In the rows, 128 means zero.
name the system of each run
trace 1, Vina (10 x 20)
[[119 166  92 173 161  97 153 155 130 161 154 142 104 175 114  90  92 209
  167 124]
 [131 132 104 113 152 116  76 121 121 149 167 119 134 139  87 164 186  35
  144 107]
 [ 91 152 147 192  62 185 116 142 170  95  84  97 109 142  99 133 109 148
  142 176]
 [139  66  81 103  87  73 138 140  96 150 194 103 164 181 113 111 119 135
  113  92]
 [107 115 134 187 192 160  90 160 140 135 109 136 109 116 138  55 194 107
  107 151]
 [160  98 158 132 107 115 171 153 185  63 162 149 111 160 102 217 104 125
   99 106]
 [126 126 161  79 104 136  97 108  56 141  72  96 152 169 154  64 150 107
   95 196]
 [179 147 117 174 179 100 140 160 140 107 192 172  77 119 147 114 102 224
  147 109]
 [119 118 150  38 162 145  94 111  98 130 119 135 125 147 117 163 169  21
  177 132]
 [143 168 151 200  59 172 109 102 135  98  75  92  86 109 136 150 101 224
  149 136]]
trace 2, fogal (10 x 20)
[[117  33 119 144 138 185 111 144 145 121 138  95 144 114 134  98 194 107
   98  91]
 [136  72 179 173 131 137 141 145 118  95  79 137 104 134 167 103 159 151
   58 125]
 [168  88 169  99 169 147 126  90  83 126 141 124 113 137 163 143 152 178
  107  74]
 [177 140 172  84 148 173  86 110 110  90 134 127 122  78 165 127 153 118
  108 166]
 [161 125 165  80  96 163 118 132 109  79 100 130  91 161 148 144 105 153
  189 161]
 [104 152 147 118  72 133  72  77  68 145 109 112 116 100 130 125 100 128
  184 140]
 [ 84 139 148 161  92 163 108 125 156 106 182 136 111  88  98 149  72 140
  165 144]
 [ 55  64 108 123  94 142 150 136 150 135 117 130 152  93 118 117 101  88
  163 105]
 [ 91 114 131 197 116 110 175 124 164 136  75 141 129  79 136 135 110 142
   88  97]
 [135  82 124 111 173  86 192 119 135 141 160 157 148 104 146 145 113 144
   84  62]]
trace 3, digu (10 x 20)
[[120  84 149 117 114 122 135 117 118 117 143 134 141  96 144 130 121 116
   92 113]
 [131 116 149 110 159 154 164 136 152 109 121 145 130 109 150 122 115 155
  117 134]
 [177 135 128 100 124 102 140 118 119 109 113 140 123 105 156 141 121 133
  126 124]
 [113 155 164 114 116 129 140 109 108 129 106 133 126 133 133 131  92 148
  130 157]
 [142 152 103 100 134 120 126 118 120 140 159 133 134 107 133 121 102 146
  170 128]
 [105 146 120 131 114 131 117 123 125 133  80 131 123 102 129 119 118 105
  169 144]
 [125 122 105 154  95 127 138 125 143 129 130 109 125 137 105 152 112 154
  151  98]
 [ 89 104 119 128 120 113 132 117 128 149 135 122 159 106 113 129 129  81
  106 112]
 [129 123 115 159 160 153 158 147 186 116 129 125 131 109 127 127 137 147
  105 118]
 [166 119 120 117 125  77 142 133 129 117 116 138 131 135 133 155 144  94
   90 115]]
trace 4, dor (10 x 20)
[[157 118 111 120 136 130 133 141 175  96 180 144 125  82 125 167 119 114
  145 104]
 [102 114 120 119 114 127 174 115 156 134  67 124 152 106 127 157 119 105
  121 101]
 [158 154 130 145 144 100 159 106 135 133 153 132 134 117 130 162 112 179
   84  97]
 [131 135 147  81 176 109 138 122 121 129 119 157 142 109 142 130 144  69
  100 144]
 [178 178 127 126 131 153 130 122 152 112  85 102 114 158 125 162 146 157
  129 145]
 [117 161 118 107 109  62 115 121  88 155 135 140 134 160 107 129 102  93
  144 150]
 [ 99 177 139 153 187 185 112 124 138 148 119 121 117 122 121  95 136 164
  145 157]
 [158 121  67 123 116 107  95 154 145 119 185 122 129 123 108 131 145  89
  170 118]
 [ 55 108 129 176 115 149 154 134 159 147  68 113 138 135 105 112 128 116
  117 123]
 [159 110  96 147 137 106 130 123 127 139 217 108 148 124 122 132 132 175
   88  78]]
trace 5, fogal (10 x 20)
[[120  80 154  94 113 163 139 177 179  62 163 150 129 126 122 131 108  84
  125 178]
 [114 113 115 124  98 139 150 104 105 149  18  97 126 145 148 111 134 152
  164 106]
 [135 143 153 180 123  75 110 108 100 132 179 157 107  79 134 137  99 165
   98 105]
 [102 111 146  66 181 185 147 128 162 121 176 129 156 122 109 149 126  98
  129 134]
 [169 116  89 129  89 121 137 153 153 103  44 118 126 101 164 108 141 115
  146 142]
 [109 141 176 139 124  69 148 106  74 146 122 155 106 167 126 138  86 166
  114 119]
 [138 160 102 102 173 169 108  98 143 148 189 102 154  87 115 147 141 133
  142 108]
 [136 108 122 113 103 121 133 181 164  83 113 150 126 116 140 103 118  73
  135 186]
 [111 138 130 140 110 112 155 107  98 155  59 114 115 186 117 144 115 163
  155 101]
 [135 142 109 155 129  96  96 106 111 147 200 127 144  76 122 124 125 136
  104 108]]
trace 6, mibu (10 x 20)
[[ 99 141 127  80 131 107 151 127 103 164 111 109 188 174 126  74 120 104
   71 182]
 [176 188  72 167 171 130 108 146 148 139 175 123 112 108 132 101 128 199
  163 129]
 [124  86 139 124 136  70  92 157  85 122 115 168  92 169 122 119 164  41
  152 130]
 [110 135 139 117  96 218  95  95 119 143 142  41 159 177  94 127 146 164
  117 143]
 [165  78  67 140 103  40 151 163 128 126 174 152 151  87 159  77 107 133
   94 112]
 [ 75 116 127 166 190 180 141 151 147 146  69 135  86 158 121  97 154 151
  199 110]
 [207  91 151 121  82 123 105 113 128  78 150 102 125 140 121 215 177 101
   64  90]
 [ 67 119 159 107 147 139 179 129 105 160  75 131 171 139 162  36  94 159
   72 183]
 [217 168  78 133 199 129 129 131 162 117 188 144  97  82 146 164 142 194
  172  74]
 [ 99  93 185 104 118  99  88 138  69 118  39 166 102 144 145 104 162  13
  141 173]]
trace 7, puve (10 x 20)
[[116 155 136 134  91  87 144 144 148 112 166 145 129 160  88 164  75 118
  120 160]
 [137 160  70 105 181 114 120 131 125 176 121 105 161 151 118  99 174 102
  130 129]
 [148 113  95 184  66 100 125 164 173  92 133 131 116 117 114 140 117 116
  131 125]
 [103 117 138 103 141 107 144 126  95 158 112 118 145 216 104 126 143 104
  104 129]
 [182 134  87 170 127 123 112 127 151 125 161  98 142  94 130 129 161 153
   85 102]
 [ 87  81 149 120 121 147 135 173 138 103 143 137 127 180 114 100 118 103
  120 168]
 [191 143 118 134 145 139 108 110 105 130  90  98 108 154 142 143 182 164
  129  99]
 [104 115 166 146  80 120  92 134 112 107 187 137 126 119 113 113  93 119
  101 169]
 [118 141 109 110 195 182 127 124 131 162 125 105 127 164 119 114 160 161
  169 113]
 [160  87 118 146  62  97  85 136 114  89 145 139 103  81 144 133 123 101
  156 116]]
trace 8, digu (10 x 20)
[[ 55  83 131 150 174 190 166 127 167 149 144 120 144 105 115 119 127 156
  127  83]
 [187  78  96 130 123 103 138 147 173  87 132 147 133  56 155 157 159  78
   99  87]
 [115 122 193 130 121 142 192 127 145 106  54 120 136 183 129 157 120 143
   51 148]
 [193 151 116  88 161  86 143 111 109 135 218 134 159 119 145 129 108 175
   72 117]
 [113 194 171  91 184 122 120 135 109 126  74 180 111 108 158  88 116  88
  147 215]
 [205 195  95 125  99 134 109 121 120 108 130 101  84 170 121 162 111 210
  213 129]
 [ 54 129 132 105  55  79  74  93  46 181 119 119 145 131 104  99  98  61
  162 153]
 [ 60 122  92 186 166 215 131 143 183 153 167 108 121 101 101  99 117 192
  197  95]
 [151  49  71 137  84  71 111 150 146 111 102 140 126  78 129 159 179  15
  152  68]
 [ 62  95 186 199 103 197 179 120 178 124  74  80 149 179  92 163 139 167
   32 111]]
trace 9, gozor (10 x 20)
[[ 88 148 192 122 144 138 151  94 123 133 111 137 125 159  99 187 112 119
  100 121]
 [163 154 102 102 169 138 118 126 153 126 180 127 156  63 142 113 140 120
  106 145]
 [133 132 104 120 128 129 151 164 136 119  67 139 108 152 150  83 113 152
  185 157]
 [133 158 143 140 115 112 103  82  91 147 111 112 105 150 101 191 138 125
  152  88]
 [ 99 143 137 119 117 122 113 133 138 122 199 139 151 106 102 124  93  93
  104 172]
 [121  93  72 121 158 164 149 147 159 148 123 111 139 113 140  84 138 155
  168 101]
 [148 108 120 170  86  64 113 136 107 113  81 144  96 135 131 144 141  95
  138 106]
 [ 85 139 171 143 126 143 156 107 146 132 146 115 151 157  88 169 111 130
   66 132]
 [169 110  90  87 193 120 138 143 142 136 169 140 153  85 161  88 153 121
  106 119]
 [140 137 126 156 123 131 129 159 130 115  42 127  94 166 149  90 145 144
  151 165]]
trace 10, gozor (10 x 20)
[[144 154  88 139 152  86 134 182 175 120 116 145 148 145 113 106 163  47
   84 180]
 [166 159  79 107 145 136 176 131 153 151  94  76 157 215 105 150 152 166
  122 115]
 [162 164 104  98 144  46  92 124  59 164 148 132 138 171 121 106 148  88
  117 148]
 [106 153 122 141 148 187  99 153 140 138 165  88 130 201  85  93 147 152
  145 176]
 [174  78  77  71  96 116  94 132  97 124 164 100 134 149 131 130 155  95
  183  93]
 [ 69 108 129 184  46 126  97 128 100 144 122  87 143 152 103  83 114 135
  105 154]
 [128  44 130 139 159 124 140 137 125 125 216 136 122 142 119 148 138 152
  111  45]
 [104  65 147 143 107 141 111 155 134 108  78 129 144 102 151  78 166  59
   72 160]
 [189 114 138 151 124 138 178 119 144 102 113 102 122 160 146 167 132 221
   79  82]
 [127 129 190  70 168  83 125 109  57 135 109 169 133 127 164 101 128  83
   85 163]]
trace 11, zakav (10 x 20)
[[110 134 136 101 113 193 148 102 159 125 139  98 169  71 133 128  97 154
  110 144]
 [143 113 102 117 147  91 187 149 153 121 114 173 129  79 168 100  85 154
  143 119]
 [125 155 167 110 166  98 146  92 111 135  99 165 115 102 137 179 123 102
  122 105]
 [136 189 149 107 116 152 122  95 136 121 165 109 144 118 105 169  92 150
  118 155]
 [124 150  74  98 124 109 150 134 126 155 125 125 150 120 135  82  89 150
  180 142]
 [138 150 112 164 142  76 118 126 122 136 100 161  96  98 130 144 134 106
  165  98]
 [101 144 155 131  92 129 112 107 130 123 154 118 132 148  76 191 116  88
  122 127]
 [100 133  83 145 112 156 135 128 152 159 139  81 168 127 107  98 121 156
  124 129]
 [142 100  83 156 149  68 149 170 145 130 125 162 123 110 146  97 137 106
  118 110]
 [114 142 172 139 157 123 137 117 133 126 102 137 117 164 104 176 155  93
   87 125]]
trace 12, Vina (10 x 20)
[[106 112 135 119 187 181 130 109 109 161 101 111 138 115 156  81 157 160
  125 111]
 [172 112 111 137 122 109 147 138 174  88 152 155 118  55 145 172 121 121
  125  92]
 [ 78 117 165  85 121 143 156 104 103 146  49 128 149 136 141 110 111 101
  121 151]
 [174 162 112 162 141  99 142 106 129 136 161 128 134  89 147 132 111 203
   91  97]
 [ 98 129 121  60 175 119 133 139 130 140 133 160 149 107 129 105 125  45
  161 158]
 [152 182 132 180 117 147 148  99 151 126  58 104 102 140 122 179 133 187
  130 106]
 [101 111 115  84  78  65 104 115  85 148 185 146 159 102 117 116  81  71
  136 140]
 [ 97 162 113 170 197 198 136 129 153 165  91  97 123 145 122  86 160 190
  141 133]
 [177 100  85 123  82  63 127 144 161  95 176 142 136  98 109 197 125  60
  129  86]
 [ 39 130 176 146 119 171 130 120 104 156  33 107 139 169 123  71 128 124
  113 186]]
trace 13, mibu (10 x 20)
[[121 149 126 109 127  86 121  85  92 149 140 155 130  63 142 142  92 114
  156  99]
 [ 74 130 153 130 110 167  99 122 141 114 133 141 110  86 114 133 100  98
  183 153]
 [126 123 108 102  65 114 143 114 143 120 138 114 149 127 101 184  94 103
  150 108]
 [ 69 140 128 180  95 112 153 122 148 144  91 129 137 102 114 118  95 128
  112 135]
 [122 130 134 158 154 128 163 147 184 105 163 152 111 129 101 184 112 141
  121 101]
 [119 146 133 123 139 118 152 134 155 129  70 130 147 139 118 141 153  69
   86 156]
 [160 192 150 134 141 140 137 122 136 116 136 120 120 160 120 145 110 180
  105 166]
 [136 154 114 110 178  59 120 131  93 156 154 165 138 119 135 103 135  88
  114 135]
 [119 166 132 122 144 185  74 133 125 127 143 108 114 145 108 107 145 126
  178 177]
 [161 104  92  99  68  69 102 130  90 132 168 113 143 156 118 132 120 100
  134 122]]
trace 14, puve (10 x 20)
[[155 146 119  82 186  90 162 139 112 143 113 155 127 158 147 116 131 126
  133 131]
 [148 167 132 167 121 110 109 136 154 105 119 142 115  82 125 142 134 103
  107 155]
 [112 156 127  84 118 140 144 132 134 130 126 113 145 178 101 139 106 116
  148 167]
 [171 153  74 139 135  87 114 134 113 149 122 123 129 119 144  93 142 141
  143 122]
 [ 92 122 138 166 118 106 132 152 149 117 151 149 112 147  93 148 110 100
  132 134]
 [145 130  99  99 136 129 123 107 119 152 115  92 154 150 117 146 161 105
  124 106]
 [127 103 107 165  83 106 130 144 142 121 136 118 138 111 132 101 115 140
   98 132]
 [124 109 137 120 176 129 157 147 131 131 132 137 120 181 122 130 143 137
  116 113]
 [168 122 131 136 117 132  93 125 129 107 127 116 125 102 139 133 164 104
   98 133]
 [100 132 153 128 110 165 133 132 129 120 123 110 130 163 114 114 108 151
  123 166]]
trace 15, zakav (10 x 20)
[[165 147 131 156  91 171  92  90 142 118 131  65 148  95 115 170 168 134
   68 118]
 [ 83  91 122 119 115 109 165 177 141 125 159 149 146 151 130  61  73 140
  123 173]
 [161 126 104 133 211 122 145 114 122 153  84 135 116 112 159 129 188 142
  135  65]
 [150 148 184 117  93 109  98 131 121  78 147 149 118 125 119 163 117  77
   80 190]
 [ 98 147 129 103 141 185 155 113 119 158 113  89 136 188 118 110 101 206
  165 128]
 [188 114  72 128 119  75  87 134  98 128 148 140 123  60 176  80 142 117
  144 116]
 [ 69 131 187 139 146 145 122 142 135 105  95 169  77 158  99 163 120  78
  177 151]
 [166 120 105 121  67 161 116  80 128 131 145  52 160 128 109 182 141 162
  103  81]
 [ 58  98 117 153 121 110 139 164 133 141 140 155 149  90 141  32  89 113
  121 174]
 [169 107 111 136 209 126 164 138 165 120 120 153 101 133 133 179 176 133
  144  46]]
trace 16, dor (10 x 20)
[[125 186 162 157 147 185  77  70 121 137 119 106 115  60 124 163 150 140
  129 123]
 [141 136  98  90 109 109 152 167 185  95 187 144 153 127 102 145  88  82
  141 170]
 [108 136  87 135 155 129 170 109 133 177  39 112 141 118 147 103 137 152
  155  89]
 [152 145 137 191 142  80 107 127 134 117 203 153 104 111 101 175 136 129
   91  94]
 [ 84 107 146  68 153 174 152 121 147 138 108 111 183 131 115 124 145  66
   92 152]
 [216 162  77 149 105 109 138 132 143 119 104  96 128 132 152 120 137 193
  109 125]
 [ 89 114 156 124 162  55 137 140  87 144 118 181 112 173 118 121 127  65
  123 131]
 [142 170 158 128 152 224  92  92 126 131 126  69 128 139 118 137 163 178
  118 143]
 [149 128  77 101  79  64 105 170 125 115 162 144 144 123 125  94 103  66
  147 176]
 [ 76 125 137 167 172 170 159 133 138 153  60 121 105 162 130  96 138 179
  164 114]]

runs to name
trace 17 (2 x 20)
[[ 77  71 147 193  54 143  92 134 123 112 105 109  94 163  90 157 139 102
  160  97]
 [113  65 137 134  80 115 146 104 142 122 191 109 175  96 105 175 117 105
   47  80]]
	gozor
trace 18 (2 x 20)
[[126 130 175 112 102 130 144 104 116 111 122 127 124 151 116 175 101 135
  114 129]
 [133 150 113 103 163 132 122 113 111 154 144 118 155 101 146  84 133 142
  114 143]]
	puve
trace 19 (2 x 20)
[[108 135 144 104 148  82 151 131 104 135 109 170 121 130 139 114 103 102
  134 144]
 [149 177 130 133 144 169 117 107 140 126 130 109 117 119 121 155 128 171
  152 126]]
	digu
trace 20 (2 x 20)
[[168 142  97  80 126 117 146 135 124 123 114 121 138 138 149 111 112 148
  156 147]
 [129 139 125 143 151  90 116 122  94 146 101 153  99 124 139 121 133 125
  163 107]]
	Vina
trace 21 (2 x 20)
[[176 131 130 155 150 144 115 141 154 105 180 111 121 144 113 149 161 151
   85 121]
 [137  86 128  76 136 140 114 146  97 124 129 113 144 167 143  82 153 102
  123 156]]
	fogal
trace 22 (2 x 20)
[[118  72 107 127 117 132  85 158 110 124 200 119 130 147 117  82 141 108
  148 133]
 [108  50 117 153  76 156 109 139 124 119 115  90 129 148 123 109 153 124
  127 105]]
	gozor
trace 23 (2 x 20)
[[188 130  92 108  85 136 170 118 142 117 110  95 130 142 147 154  96 215
  157  95]
 [103  85 109 110 137  72  94 119  63 167 117 156 129  85 154  68 139  69
  161 110]]
	Vina
trace 24 (2 x 20)
[[ 95 152 155 135  93  96 153  99 115 141 101 135 142 123 120 151  85 126
  104 135]
 [100 158 133 151 164 137 141 127 163 134 166 146 128  84 113 142 105 136
  127 128]]
	mibu
trace 25 (2 x 20)
[[ 92 126 131 113  64 120 137 142 120 130 108 105 141 198  96 121  96 114
  144 171]
 [120 139  84 183 118  96 136 117 145 161 164 103 150 120 101 134 122 159
  101  85]]
	mibu
trace 26 (2 x 20)
[[114 130 173  53 142 118 127 110  65 139 136 143 136 153 146 103  99 124
  132 165]
 [141 151 127 156 153 191  68 114 120 133 155 103 110 100 133  95 152 173
  161 136]]
	gozor
trace 27 (2 x 20)
[[106 112 121 172  49 157 112 127 163 107  74 101 138  65 130 126 128 101
  121 148]
 [125 115 144  80 130 106 189 121 100 143 121 130 137 204 127 138  86 188
  134 109]]
	puve
trace 28 (2 x 20)
[[151 137 163  89 141 138 116 110 122  97 132 155 113  81 147 161 124 104
  144 133]
 [140 136 133 100  82 155 144 126 132 105  93 108 133 145 141 124  95 158
  145 163]]
	digu
trace 29 (2 x 20)
[[116  77 170 135 145 155 135 139 151 100 162 134 125 144 113 158 150 105
   78 114]
 [169 111 149 108 108 149 132 140 133  91 106 112 138 138 155 106 139 137
   80 169]]
	Vina
trace 30 (2 x 20)
[[153 173 120 137 155 179 117 121 164 113 123 124 118  61 146 127 130 158
  152 145]
 [143 141 126  89 107  93 152 131 116 110  89 165 104 123 147 143  79 122
  193 135]]
	gozor
trace 31 (2 x 20)
[[ 88 123 123 124 202 208 103 150 141 145 142 124 116 127 130  62 152 142
  183 148]
 [155  93  63 173  57 122  77 149 152 110 152  96 116 110 107 136 153  99
  173 100]]
	dor
trace 32 (2 x 20)
[[ 86  83 112 163 152 153 129 151 166 128 156 144 136  55 140  80 129 117
  124 116]
 [160  99 115 107 121 146 164 156 173  85  91 131 104 154 129 171 133 127
  174 108]]
	mibu
trace 33 (2 x 20)
[[ 97  76 103 104 144 118 144 153 121 144 148 142 123 165 121  99 113 125
  191  99]
 [134 100 126 171 123  98 111 108 111 137  94 129 111  96 136 151 166 107
  115  62]]
	puve
trace 34 (2 x 20)
[[132 184 129 111 143 133 144 104 122 155 129  98 166 147 122 120 119 157
   80 161]
 [166 133  87 126 157 123 130 181 167 103 172 149 121 113 139  88 125 140
  147 160]]
	puve
trace 35 (2 x 20)
[[127 141 118  71 183 154 136 116 117 157 117 110 150 159 127 117 154 120
  139 131]
 [172 159 113 166 103 105 109 132 146 104 110 137  98  89 136 150 125 137
  149 125]]
	Vina
trace 36 (2 x 20)
[[164 120 150  87 144 139  77 124  63 110 160 149  73 133 158 112 119 160
  214 129]
 [ 80 122 165 131  74 173  88 126 126  93  97 136  91 100 121 137 102  94
  208 163]]
	dor
trace 37 (2 x 20)
[[144  66 140 132 117 131 146 156 147  90 151 136 121 139 139 126 133 136
   95 117]
 [127  99 155 121 127 141 138 111 108 133  82 112 140 127 153 112 148 132
   85 122]]
	gozor
trace 38 (2 x 20)
[[154 194 103  84 138 131  98 110  97 150 133 111 145 128 136  97 120 143
  158 173]
 [137 158  85 141 146 108 117 141 134 136 128 147  94 128 117 134 116 138
  218 105]]
	Vina
trace 39 (2 x 20)
[[110 114 139 104 139 164 152 126 139 131 129 105 160 152 124 113 128 138
   87 145]
 [180 143  83 133 149 102 145 144 143 123 126 136 128 103 153 110 133 157
  123 121]]
	mibu
trace 40 (2 x 20)
[[134 129 135  97 104 172 122 113 120 125  95  92 143 141 134 117 133 140
  137 152]
 [151 107  96 146 120  92 130 141 116 127 145 142 116 112 149 105 115 160
  145 103]]
	Vina
trace 41 (2 x 20)
[[157 167  71  64 198 110 184 137 160 162 131 117 178 169 117 130 144 113
  112 135]
 [159 204 116 176 115  68 107 133 131 125  57 150  95 111 130 140 141  88
  138 160]]
	Vina
